128 stands for zero in the data rows.
A row's group is the hidden flat surface it lies on (a line, a plane or more), and each surface passes through zero. There are 3 groups.
The table:
[ 83 141 119 104 136 139 187 123 130   0 158 166 106 171 153 199 135 121
 121 165 111  92  52 124 110 142 102 127 131  85 153 147 153  61 142 120]
[ 63 121  92 104 120 134 181 142 188  19 190 200 146 255 158 133  99 156
 186 130 145 117  59  74 123  73  53 130 137 111 255 186 157 118 125 116]
[158 115  81 156 102 163  95  81 100 240 129  98 128 123 127 125 204 173
 133 125 150 150 208 122 115 100 126 123  74 255 119  76 142 164 117 174]
[177 150 139 157 167 123 160 255 142 203 193 126 135 255  62 164 105 167
 118 104 136  62 149  32  92 160  43 177 238 130 255 111  97 252  60  69]
[ 17 157 120 162 152 171 177  33 193  27 243 157 154 205 241 120 163 157
 195 122 100 119  75 125 180   0 117 172   0 163 241 112 120 110  83 134]
[162 150 126 113 123  80 149  78  91 132 129  89 139  78 128  66 107 131
 144  98 140 109 146 175 159 153 164 149 130 127  84 115 128 170 118 145]
[ 69  99  95  82 140 153  97  23 116  64 119 152 133  18 136 102 131  74
  97 151 107 189 116 198 176 138 210  63  71 168  46 139 175  48 198 164]
[164 146 126 117 112 146  85 108 110 255  98 120  46  89  58 149 218 181
 109 117 153 163 206  80 121 119 116  98 132 199  97  36 114 196 161 128]
[ 43 130 126  92 161 172 110 138 175  89 146 246 114 168 111 224 167 115
 115 151 189 142  75  73  17  97 115  55 178 178 207 140 183  62 128 150]
[175 104 143 165  93  96  69 173 146 255 238  67 152 147 179  47  86 138
 129  57 117 155 204 140 201 111 171 173  23 193 214 133  63 249 113 132]
[ 98 108 145 157 137 141 137 166 150  93 235 199 127 203 174 128  82 114
 168  90 117 150 117  82 134  84 131 142  88 135 231 150  84 154 118 111]
[ 75 148 126 133 150 125 159 142 154 101 246 147 226 222 172 112  86 121
 162  74 107 104  71  73 161  85  92 130  83 178 255 123  47 161  91 116]
[147  75 142  73 175 104 131 208 121   5  68 105 175 109 119 133   5  96
  73 179 149 107  76 180  80 222 148 142 197   0  80 191 155  58 134 114]
[ 64 139 109  56 125 191 126  62 122  77 105 164 139  99 154 116 118 116
 114 190 101 164  95 154 105 139 120  80  85 203  16 165 190  37 202 250]
[110 140 102 107 175  90 214  57 130   0  23 139  39  97  69 216 132  71
  71 196 120 146  99 151  37 134  72  86 186  59  18 141 185  54 141 141]
[158 120  99 119 129 107 130 168 132 142 144 138  89 165 105 190 138 151
 144  92 162 116 143 104 129 100  82 106 167  80 204 123 141 172  89 102]
[137 118 128 160 122 162  83 118 110 255 141 112  85  96  57 124 206 157
  85 121 170 182 223  87  83 149 121 123 163 255  79  85 134 184 157 147]
[134 133 150 130 126  91 113  97 101 154  96  98 119  88  72 119 162 137
 137 104 144 135 157 138 119 148 120 121 158 126  47  83 134 102 163 128]
[205 132 131 149 126 126  68 213  87 255  31 121  69  37   5 133 185 121
  62 104 132 150 210 100 110 194 155  90 215 158   4  90 168 203 169 169]
[ 84 122 133 171 155 150  96 104 125 190 136 116 115 110 120 126 203 170
 110 141 126 167 177  82 139  54 107 100  83 231 117  56  94 156 126 127]
[197  87 164  31 163  61 117 233  98  36  95 133 140 136 109 160   0  58
  67 147 148  68   2 184 113 250 171 135 255   0  47 186 132  28 125 123]
[ 46  84 106  62  94 215  76  16 129  35 109 189 148  37 111 156 148  69
 128 190 123 201  82 130 109 126 135  56  75 161  52 176 192   0 192 187]
[208 112 158 102 131 104 109 222  60 225  63 111  83  59  33 135  81 136
  67 124 169 107 161 149  55 224 151 127 236  77  34  96 123 133 175 128]
[113 124 103 133 127 157 151 154 131  81 186 198 171 210 183 122 107 137
 177  99 126 100 102 105 115  71  84 133 101 134 222 162 106 109 125 116]
[ 70 137 111 127 135 111 235  65 185   0 161 151 215 193 214 127  39  84
 160 163 100  85  19 152 148 109 172 143 110  27 182 207  94  87 125  97]
[166 127 129 151 144 159  66 127 119 255  80 139  66  92  60 122 228 166
 142 134 134 172 228  46  71 127 120  92  81 255  89  88 120 153 152 147]
[147 102 127  88  83 111 148 169 147   0 117 100 199 136 192 125  42  82
 116 138 111 100  40 153 103 124 162 128 181   9 124 182 131  41 127 116]
[128 128 141  94 149 121 163 127 154  24 165 168 181 162 199 116 131 132
 127 140  84 100  55 111 142 102 106 158 112  93 144 157 139 122 162 123]
[ 36 155  95 139 160 199 170  24 202  93 192 136 126 195 209 126 152 145
 195 152 121 156 155  88 183   0  93 138   0 243 215 127  90 137 107 114]
[ 98 112 140 112 142 114 170 124 141   0 151 155 199 203 198 128  59  84
 166 149 110 121  82 125 141  92 147 169 104  40 146 159 163  55 105 110]
[142 169  87 130 143 123 164  79 108  90   0  80  37  16  49 144 195  80
  55 206 144 125 133 120  84 162 117  95 201 102   0 119 193 100 136 127]
[203 138 125  89 133  97 116 208 108  77 126 120 110  89 136 114  46  72
  89 123 138  92  88 178 117 215 147 177 206  35 101 172 141 103 138  83]
[184 117 119 113 136 105 153  83  92 115   0  84  57  19  99 129 154  99
  57 181 128 148 152 167  73 164 158 115 173 104   0 118 192 102 213 151]
[205 113 182 148 117 141  76 146 107 255  96 117  88  50  72 138 207 177
 125  99 130 186 232  56 122 166  87 108 145 214  32  87 167 186 150 156]
[117 154 137 126 122 109 159 120 100  85  94 143  49 114  77 155 189 119
  57 189 179 124 126 110  79 145 128 105 165  91  26  94 195  68 152 130]
[215 132 120 101  86 145  99 113  98 193  45  64  47   0  73  95 189  95
  90 168 116 163 189 196 125 215 176 103 150 144   0  84 150 112 132 146]
[200 176 121 150  95 134  69 166  88 255  74 122 110  58  46 108 204 118
  92 107 158 156 255  77 111 154 146  76 149 218  84 105 128 181 147 180]
[175 144 117 143 130 137  78 138  81 238  96 114  86  89  74 114 184 172
 120 106 170 165 197 100 122 127 112  95 120 202 109  76 139 146 139 172]
[177  87 109 138 127 137  96 110 114 247 165 119 138  82 109  58 127 165
 140  92 125 136 167 124 131 102 144 138  74 168 108 101 121 169 155 111]
Some rows of the table again, each followed by its group:
[147 102 127  88  83 111 148 169 147   0 117 100 199 136 192 125  42  82
 116 138 111 100  40 153 103 124 162 128 181   9 124 182 131  41 127 116] SZ
[ 98 112 140 112 142 114 170 124 141   0 151 155 199 203 198 128  59  84
 166 149 110 121  82 125 141  92 147 169 104  40 146 159 163  55 105 110] SZ
[177 150 139 157 167 123 160 255 142 203 193 126 135 255  62 164 105 167
 118 104 136  62 149  32  92 160  43 177 238 130 255 111  97 252  60  69] FJ
[205 132 131 149 126 126  68 213  87 255  31 121  69  37   5 133 185 121
  62 104 132 150 210 100 110 194 155  90 215 158   4  90 168 203 169 169] SZ
[147  75 142  73 175 104 131 208 121   5  68 105 175 109 119 133   5  96
  73 179 149 107  76 180  80 222 148 142 197   0  80 191 155  58 134 114] SZ
[ 63 121  92 104 120 134 181 142 188  19 190 200 146 255 158 133  99 156
 186 130 145 117  59  74 123  73  53 130 137 111 255 186 157 118 125 116] ML
[ 17 157 120 162 152 171 177  33 193  27 243 157 154 205 241 120 163 157
 195 122 100 119  75 125 180   0 117 172   0 163 241 112 120 110  83 134] SZ
[208 112 158 102 131 104 109 222  60 225  63 111  83  59  33 135  81 136
  67 124 169 107 161 149  55 224 151 127 236  77  34  96 123 133 175 128] SZ
[ 98 108 145 157 137 141 137 166 150  93 235 199 127 203 174 128  82 114
 168  90 117 150 117  82 134  84 131 142  88 135 231 150  84 154 118 111] ML
[164 146 126 117 112 146  85 108 110 255  98 120  46  89  58 149 218 181
 109 117 153 163 206  80 121 119 116  98 132 199  97  36 114 196 161 128] SZ
[184 117 119 113 136 105 153  83  92 115   0  84  57  19  99 129 154  99
  57 181 128 148 152 167  73 164 158 115 173 104   0 118 192 102 213 151] ML
[175 144 117 143 130 137  78 138  81 238  96 114  86  89  74 114 184 172
 120 106 170 165 197 100 122 127 112  95 120 202 109  76 139 146 139 172] SZ
[ 70 137 111 127 135 111 235  65 185   0 161 151 215 193 214 127  39  84
 160 163 100  85  19 152 148 109 172 143 110  27 182 207  94  87 125  97] SZ
[ 64 139 109  56 125 191 126  62 122  77 105 164 139  99 154 116 118 116
 114 190 101 164  95 154 105 139 120  80  85 203  16 165 190  37 202 250] FJ
[175 104 143 165  93  96  69 173 146 255 238  67 152 147 179  47  86 138
 129  57 117 155 204 140 201 111 171 173  23 193 214 133  63 249 113 132] ML
[177  87 109 138 127 137  96 110 114 247 165 119 138  82 109  58 127 165
 140  92 125 136 167 124 131 102 144 138  74 168 108 101 121 169 155 111] ML
[ 46  84 106  62  94 215  76  16 129  35 109 189 148  37 111 156 148  69
 128 190 123 201  82 130 109 126 135  56  75 161  52 176 192   0 192 187] FJ
[128 128 141  94 149 121 163 127 154  24 165 168 181 162 199 116 131 132
 127 140  84 100  55 111 142 102 106 158 112  93 144 157 139 122 162 123] SZ
[ 69  99  95  82 140 153  97  23 116  64 119 152 133  18 136 102 131  74
  97 151 107 189 116 198 176 138 210  63  71 168  46 139 175  48 198 164] FJ
[162 150 126 113 123  80 149  78  91 132 129  89 139  78 128  66 107 131
 144  98 140 109 146 175 159 153 164 149 130 127  84 115 128 170 118 145] FJ
[117 154 137 126 122 109 159 120 100  85  94 143  49 114  77 155 189 119
  57 189 179 124 126 110  79 145 128 105 165  91  26  94 195  68 152 130] ML
[203 138 125  89 133  97 116 208 108  77 126 120 110  89 136 114  46  72
  89 123 138  92  88 178 117 215 147 177 206  35 101 172 141 103 138  83] SZ
[158 115  81 156 102 163  95  81 100 240 129  98 128 123 127 125 204 173
 133 125 150 150 208 122 115 100 126 123  74 255 119  76 142 164 117 174] SZ
[134 133 150 130 126  91 113  97 101 154  96  98 119  88  72 119 162 137
 137 104 144 135 157 138 119 148 120 121 158 126  47  83 134 102 163 128] ML
[205 113 182 148 117 141  76 146 107 255  96 117  88  50  72 138 207 177
 125  99 130 186 232  56 122 166  87 108 145 214  32  87 167 186 150 156] SZ
[110 140 102 107 175  90 214  57 130   0  23 139  39  97  69 216 132  71
  71 196 120 146  99 151  37 134  72  86 186  59  18 141 185  54 141 141] ML
[142 169  87 130 143 123 164  79 108  90   0  80  37  16  49 144 195  80
  55 206 144 125 133 120  84 162 117  95 201 102   0 119 193 100 136 127] ML
[137 118 128 160 122 162  83 118 110 255 141 112  85  96  57 124 206 157
  85 121 170 182 223  87  83 149 121 123 163 255  79  85 134 184 157 147] SZ
[215 132 120 101  86 145  99 113  98 193  45  64  47   0  73  95 189  95
  90 168 116 163 189 196 125 215 176 103 150 144   0  84 150 112 132 146] ML
[ 43 130 126  92 161 172 110 138 175  89 146 246 114 168 111 224 167 115
 115 151 189 142  75  73  17  97 115  55 178 178 207 140 183  62 128 150] FJ
[166 127 129 151 144 159  66 127 119 255  80 139  66  92  60 122 228 166
 142 134 134 172 228  46  71 127 120  92  81 255  89  88 120 153 152 147] SZ
[ 75 148 126 133 150 125 159 142 154 101 246 147 226 222 172 112  86 121
 162  74 107 104  71  73 161  85  92 130  83 178 255 123  47 161  91 116] ML
[158 120  99 119 129 107 130 168 132 142 144 138  89 165 105 190 138 151
 144  92 162 116 143 104 129 100  82 106 167  80 204 123 141 172  89 102] FJ
[197  87 164  31 163  61 117 233  98  36  95 133 140 136 109 160   0  58
  67 147 148  68   2 184 113 250 171 135 255   0  47 186 132  28 125 123] SZ
[ 83 141 119 104 136 139 187 123 130   0 158 166 106 171 153 199 135 121
 121 165 111  92  52 124 110 142 102 127 131  85 153 147 153  61 142 120] ML
[ 36 155  95 139 160 199 170  24 202  93 192 136 126 195 209 126 152 145
 195 152 121 156 155  88 183   0  93 138   0 243 215 127  90 137 107 114] SZ
[ 84 122 133 171 155 150  96 104 125 190 136 116 115 110 120 126 203 170
 110 141 126 167 177  82 139  54 107 100  83 231 117  56  94 156 126 127] SZ
[200 176 121 150  95 134  69 166  88 255  74 122 110  58  46 108 204 118
  92 107 158 156 255  77 111 154 146  76 149 218  84 105 128 181 147 180] SZ
[113 124 103 133 127 157 151 154 131  81 186 198 171 210 183 122 107 137
 177  99 126 100 102 105 115  71  84 133 101 134 222 162 106 109 125 116] ML
